In the rows, zero is written as 128.
One turn moves every row onto another: examples first, then more rows asked:
K_201: [111 114 132 136 139 118 137 154 113 136 129 164 198 117 159 139 128 112
 170 105 119 143 122 138 128]
K_6: [151 116 141 117 113  97 122 148 114 141 128 174 122 123 100 135 120 169
 139 115 137 148 117 139  90]
K_813: [156 131 127 107 149 119 165 138 140 117 125 129 115 147 135 100  74 123
  84 158 127 152 152 144 127]
K_627: [136 131 129 160 137 145 129 131 103  74 121 135 101 135 159 146 130 157
  78 131 126 144 141 115 172]
K_784: [100 119 152 148 128 138 145  94 117  99  76 130 148 100 143 144 134 105
 133 102 144  89 129 123 146]
K_919: [148 130 151 106 116 107 114 135 129 144 132 154 118 131 108 116 118 180
 154 113 138 148 130 148  90]
K_319: [132 142 141 156 142 149 121 129 114  67 119 127  97 139 161 126 136 163
  92 130 132 149 154 115 164]
K_664: [151 128 139 101 110 111 121 122 125 157 142 142 122 136 115 131 100 182
 145 114 128 134 120 160 111]
K_174: [153 131 134 114 152 114 162 150 142 106 117 141 114 143 128  93  89 119
  88 158 136 161 156 133 112]
K_470: [133 139 141 159 142 146 122 135 111  64 117 135  97 136 158 129 140 159
  90 130 134 151 151 110 161]
K_646: [154 111 133 116 109 100 128 144 109 148 132 173 125 124 102 146 111 167
 131 115 130 142 110 143  99]
K_557: [108 126 138 125 140 129 132 139 126 142 134 141 195 124 170 125 121 123
 182 105 118 139 131 150 134]
K_778: [133 142 139 152 141 151 122 124 113  72 123 122  98 140 163 130 131 164
  90 130 130 145 151 119 170]
K_407: [134 134 136 161 142 144 124 137 106  65 116 140  98 135 156 136 140 157
  84 132 133 151 147 109 161]
K_230: [111 113 128 133 136 120 139 149 113 142 132 159 199 117 163 143 121 113
 168 106 115 138 119 144 135]
K_305: [157 127 123 111 148 117 168 142 136 118 124 134 117 145 133 107  74 119
  79 159 125 151 147 142 129]
K_838: [111 118 128 129 136 124 139 143 116 145 136 150 198 122 167 141 115 117
 170 105 112 134 121 148 140]
K_780: [155 134 131 107 150 120 162 139 145 113 122 129 114 148 135  93  79 125
  88 159 131 155 156 142 123]
K_637: [148 132 146 101 114 112 116 126 130 151 137 144 119 135 113 120 109 183
 153 113 133 141 127 156 102]
K_253: [107 123 141 132 142 122 130 150 123 133 128 156 195 119 162 122 132 118
 183 104 124 147 133 140 122]
K_605: [108 117 137 136 141 120 133 154 118 132 126 162 195 117 159 129 132 113
 176 105 122 146 128 136 121]
K_238: [155 113 129 111 108 102 129 135 110 156 138 163 125 128 108 151 101 171
 130 115 125 134 107 150 110]
K_419: [ 99 121 153 146 128 140 145  91 119 101  76 125 147 103 145 143 131 108
 134 102 143  87 130 127 148]
K_945: [ 99 118 154 149 128 137 145  96 119  98  75 131 147  99 142 143 136 105
 135 102 145  91 131 122 143]
K_761: [ 98 122 155 144 128 141 144  91 121 101  78 124 148 103 145 140 132 108
 136 101 144  88 132 126 147]
K_280: [157 123 125 117 149 112 167 152 133 110 119 147 117 141 126 106  85 115
  78 159 130 157 147 133 119]
K_78: [ 98 122 157 146 130 139 143  94 121  98  74 127 147 101 144 138 137 107
 138 102 147  90 133 123 142]
K_589: [157 123 122 115 147 114 169 147 133 115 121 142 117 142 130 110  77 117
  75 160 127 153 145 138 126]
K_459: [154 134 135 110 153 118 161 144 144 109 119 134 113 146 132  90  85 122
  91 158 134 159 158 138 117]
K_329: [109 122 132 126 138 127 135 138 122 146 136 143 196 123 169 132 116 121
 176 104 114 135 125 151 139]
K_864: [100 119 152 147 128 140 145  92 118 101  77 127 148 102 145 146 132 105
 133 101 143  88 129 125 148]
K_344: [135 139 134 154 139 150 124 123 110  76 124 123  99 141 165 137 127 164
  85 130 126 143 147 121 175]
K_394: [154 120 132 104 108 108 126 126 117 159 142 150 124 133 112 143  97 178
 136 114 124 132 113 157 115]
K_527: [ 98 123 156 145 130 140 143  92 121  99  76 124 146 103 145 137 135 109
 138 101 146  90 133 125 144]
K_363: [106 127 142 127 142 127 130 143 127 135 131 147 194 122 166 120 128 122
 186 105 123 144 134 145 127]
K_737: [ 98 120 156 149 130 138 144  96 119  98  74 130 147 100 143 140 137 106
 136 102 146  92 132 122 142]
K_944: [150 123 149 113 116 102 117 144 122 139 128 166 120 126 102 123 122 173
 149 114 141 150 124 141  86]
K_957: [136 132 132 162 140 143 127 136 103  68 118 140 100 134 156 142 135 156
  79 132 129 149 143 110 166]
K_949: [156 125 130 117 150 112 165 153 137 106 116 146 116 141 126  99  88 116
  84 159 134 161 151 132 114]
K_856: [136 135 130 156 137 148 128 125 106  75 124 129 100 138 163 143 126 160
  80 131 125 142 142 118 176]

K_459 -> K_280
K_737 -> K_864
And these:
K_394 -> K_919
K_856 -> K_319
K_253 -> K_230

One turn moves every row onto another: examples first, then more rows asked:
K_345: [130  60 133 149 131 121 110 148 119 123  98 130 116 143 168 140  88 165
 154 119 121 138 114 111 134 115 151 120 164 152 127 145 134 132 117 146
 108 111]
K_134: [141  91 144  96  92 124 158 125 173 146 127 127 121 106 115  89 160 144
 164 115 155 151 121 144 141 132 127 134 122 136 137 140 131 156 152 106
 141 125]
K_153: [111 124 123 115 160 133 134 122  98 146 126 136 153 101 100 111 148  98
 109 121 175 128 136 138 169 121 116 152  91 163 128 115 138 159  94 139
 145 147]
K_823: [188 146 148 125 134 130 163  80 130 159 104 115 171 134 119 159 131 114
 115 131 137 136  85 138 134 144 163 147 129 144 112 116 122 138  75 141
  95 122]
K_293: [177 137 180 115 145 133 152  74 145 180  96 144 155 126  97 131 131 114
 123 130 120 131  80 145 136 133 152 138 115 146 106 120 112 148  92 130
  90 129]
K_693: [186 138 169 129 137 113 143  89 105 172 116 119 154 129 123 141 134 112
 111 141 144 136  87 150 132 138 161 162 113 156 120 103 135 131  96 131
  84  91]
K_879: [143  93 140  95  91 128 164 124 177 144 126 127 126 106 115  94 158 142
 163 113 151 150 122 143 141 133 128 130 123 131 140 140 129 154 146 109
 142 128]
K_835: [131 112 195 120 161 128 100 117 150 119 118 141 117 143  74 149 121 122
 149 129 148 157 138 153  86 135 119 126 139 135 116 175 104 138 121 121
 117 141]
K_770: [128  73 148 166 127 109  92 156 152 132 124 144 113 153 178 140 118 153
 157 104 113 140 126 105 118 120 129 130 145 153 119 133 142 129 122 139
 128 129]
K_65: [184 132 126 133 123 135 135 115 106 132 117  93 163 157 139 166 115 148
 105 149 154 147 129 133 116 139 146 162 155 130 132 132 113 112 108 131
 119  83]
K_514: [185 129 130 130 124 138 100 103 106 141 108 100 143 140 138 149 120 145
 105 149 147 134 127 146 130 116 155 173 156 139 129 123 113 110 127 130
 130  67]
K_952: [138  67 127 159 131 139 108 141 130 137  88 137 108 122 161 140  86 169
 147 104 123 128 125 123 145 115 162 110 158 152 126 138 145 137 123 156
 102 109]
K_127: [121 117 176 132 155 141 120 113 165 119 111 144 111 128  85 160 121 117
 132 116 145 148 143 156  81 134 126 116 138 140 106 178 118 159 124 126
 127 147]
K_395: [194 142 122 141 125 155 128 111 113 147 108 101 145 130 130 163 114 151
  93 139 157 138 140 153 127 137 159 152 146 131 129 123 129 120 119 141
 108  74]
K_294: [146 133 129 127 140 144  97 134 130 156 163 143 141 143  99 117 108 154
 123 125 167 127 172  95 169 127  87 131 104 120 130 112 111  97 125 137
 123 158]
K_983: [147 133 112  97 161 134 126 130  98 145 128 129 156 103  76 103 127 111
 124 127 174 140 150 134 186 129 113 134  95 138 133 105 115 126  90 148
 125 154]
K_671: [130  86 151 158 131 107  93 157 173 128 128 153 114 152 170 146 129 161
 154 103 128 136 125 102 117 124 111 133 145 146 126 133 152 118 128 135
 122 130]
K_652: [174  88 154 160 137 132  96 145 160 136 117 140 132 163 141 143 104 161
 177 103 120 149 144 108 139 151 132 103 142 118 130 135 134 109  97 154
  89 151]
K_34: [143 127 116  92 158 124 128 131  93 139 132 124 161 115  79 105 124 108
 129 133 174 145 143 128 181 129 106 141  98 142 135 109 109 122  90 142
 128 154]
K_66: [158 130 174 114 138 120 164  80 141 171 102 143 154 134 122 140 137 110
 115 133 116 132  68 137 120 125 145 153 120 161 102 126 114 160  95 119
 107 126]
K_440: [109 122 115 110 156 130 145 121 105 137 125 130 163 113 101 117 145  96
 113 119 172 134 134 127 169 122 113 152  96 159 125 125 127 158  83 140
 152 160]
K_900: [162  98 157 155 137 127  94 144 187 131 121 155 131 160 137 145 115 166
 173 100 131 142 141 104 137 148 118 109 146 116 134 135 141 103 106 151
  94 150]
K_797: [163  97 154  93  99 131 158 124 170 146 126 127 129 109  97  88 150 147
 175 120 161 157 130 146 151 146 128 123 115 117 147 139 128 142 142 112
 118 125]
K_352: [147 136 127 125 140 147  98 129 133 154 161 143 142 145  99 117 105 156
 125 123 165 128 170  95 168 128  85 128 105 121 129 113 113  94 123 138
 125 160]
K_702: [171 127 192 112 147 117 145  79 131 180 105 143 151 135 106 127 137 113
 125 138 122 134  74 143 131 131 149 154 110 151 114 118 112 142  96 118
  87 115]
K_729: [164  96 172 164 143 122  74 151 169 149 128 160 113 145 139 132 121 171
 167 106 139 141 145 120 138 141 116 124 127 125 139 123 155  97 127 143
  84 122]
K_496: [159 132 178 121 141 123 152  80 137 180 100 151 143 118 118 131 138 111
 106 130 122 127  74 150 123 122 154 150 111 165 105 116 123 163 106 122
  99 115]
K_908: [143  85 135 176 127 136  92 149 171 142 108 152 106 129 170 145 117 157
 145  90 117 129 139 124 131 123 144 113 142 148 115 129 157 142 129 151
 122 134]
K_730: [118 111 192 134 156 126 103 123 148 127 125 147 100 122  87 143 123 121
 131 124 151 151 140 162  80 128 123 129 129 152 112 166 122 152 138 118
 123 123]
K_897: [187 140 111 126 120 153 120  95 129 134  96  97 154 142 129 163 114 146
 105 137 142 134 130 140 134 122 158 160 168 128 120 133 105 117 112 138
 137  92]
K_234: [158  65 153 155 140 128  99 144 110 139 104 132 118 138 144 128  81 173
 165 119 132 144 129 120 149 132 154 112 144 138 140 136 138 116 115 149
  73 102]
K_129: [115 125 109 135 129 137 124 140 134 148 167 148 135 134 136 130 115 146
  99 117 163 120 161  92 144 114  86 135 110 146 117 113 127 122 137 135
 152 154]
K_772: [169 131 153 112 132 108 133  78 121 155 106 116 161 139 131 142 139 108
 118 141 124 130  68 132 134 114 157 173 138 160 110 117 111 131  89 125
 117 108]
K_699: [138  96 138 168 130 132  96 150 192 138 111 161 107 130 160 147 126 165
 141  91 129 128 141 119 130 126 127 117 140 139 120 129 162 129 130 153
 118 133]
K_108: [160  95 153  90  99 127 158 125 169 147 131 126 132 113  99  89 150 148
 179 122 158 160 126 144 151 147 122 125 115 118 148 142 125 142 141 112
 119 128]
K_603: [117 131 108 138 127 142 125 141 135 148 167 147 134 128 134 130 113 146
  96 117 165 119 163  95 148 116  89 135 108 144 116 115 130 123 137 136
 149 153]
K_232: [171  85 171 170 139 124  72 152 142 149 123 147 115 148 140 127 108 166
 170 106 127 148 145 125 143 143 133 115 127 130 136 119 150 107 119 148
  79 121]
K_474: [139 120 189 135 161 147  96 113 157 133 110 145 104 122  67 142 116 123
 140 117 152 150 150 168  97 135 128 116 132 135 114 167 118 147 131 131
 110 132]
K_625: [129 124 137 106 165 126 122 118  91 145 133 129 164 119  80 104 141 100
 132 129 177 144 139 130 179 129 108 152  91 144 136 119 121 139  82 136
 129 154]
K_123: [134 131 127 109 163 138 127 113 102 148 120 132 165 108  71 106 137 104
 129 120 175 137 147 135 186 134 114 138  90 141 131 120 125 144  79 147
 129 161]
K_954: [156  72 140 152 137 135 116 139 127 130  96 130 128 149 140 142  76 173
 168 113 128 143 128 113 149 140 157 103 157 129 133 146 130 120  99 158
  81 122]
K_476: [118 124 103 104 152 124 138 143  96 140 133 132 146  98 109 110 135 102
 102 126 172 134 142 132 169 114 110 147  97 165 125 104 126 143 104 141
 148 145]
K_528: [119 125  95 102 149 126 148 140 103 135 132 128 154  99 107 117 132 102
 105 122 170 134 139 126 166 116 109 140 105 161 122 110 122 148  97 142
 152 156]
K_581: [179 144 142 124 133 133 131  71 136 171  92 123 148 114 123 143 139 110
 105 126 128 119  84 151 148 115 171 156 131 158 106 106 128 142  99 143
 109 105]

K_879 -> K_797
K_699 -> K_729
And these:
K_652 -> K_908
K_34 -> K_528
K_293 -> K_496
K_123 -> K_153
K_395 -> K_514
K_835 -> K_127
K_952 -> K_234
K_772 -> K_823

One turn moves every row onto another: examples first, then more rows asked:
K_766: [140  74 141 144 111 142 143 129 134 130 135 133 161 169]
K_471: [164 104 121 150 131 115 136  93 107 130 147 145 117 166]
K_546: [123  98 141 150 157 136 121 158 150 109 117 125 161 139]
K_149: [121 104 129 144 131 101 160  97 113 127 196 123 129 110]
K_779: [125 158 103 125 113 141 118 146  87 125 143 145 131 120]
K_433: [105  86 146 133 112 121 163 124 130 128 189 111 162 113]
K_973: [138 157 161 141 151 129 102 151 131 118 135 108 144 145]
K_726: [113  88 131 116 130 152 155 109 131 180 150 114 138 103]
K_728: [139 135 115 174 164 106 136 136 134 179 132 125 170 125]
K_295: [116 132 156 130 111 113 146 115 112 135 204 101 147 119]
K_200: [123 113 122 120 138 135 149  86 112 182 158 120 114 103]
K_22: [119 127 147 109 122 152 138 110 118 189 160 102 132 110]
K_370: [136 150 126 172 159 110 130 140 131 184 134 120 171 129]
K_756: [144 128 123 157 177 111 120 127 126 106 126 135 119 138]
K_486: [119 118  86 130 118 139 132 145 102 116 133 159 135 111]
K_525: [155 136 163 133 103 136 119 122 109 141 152 114 144 176]
K_154: [111 130 113 120 102 157 124 168 105 122 133 137 157 117]
K_193: [134 136 124 172 157 113 135 144 138 181 131 119 180 129]

K_756 -> K_973
K_471 -> K_525
And these:
K_295 -> K_433
K_370 -> K_193
K_200 -> K_22
K_486 -> K_779

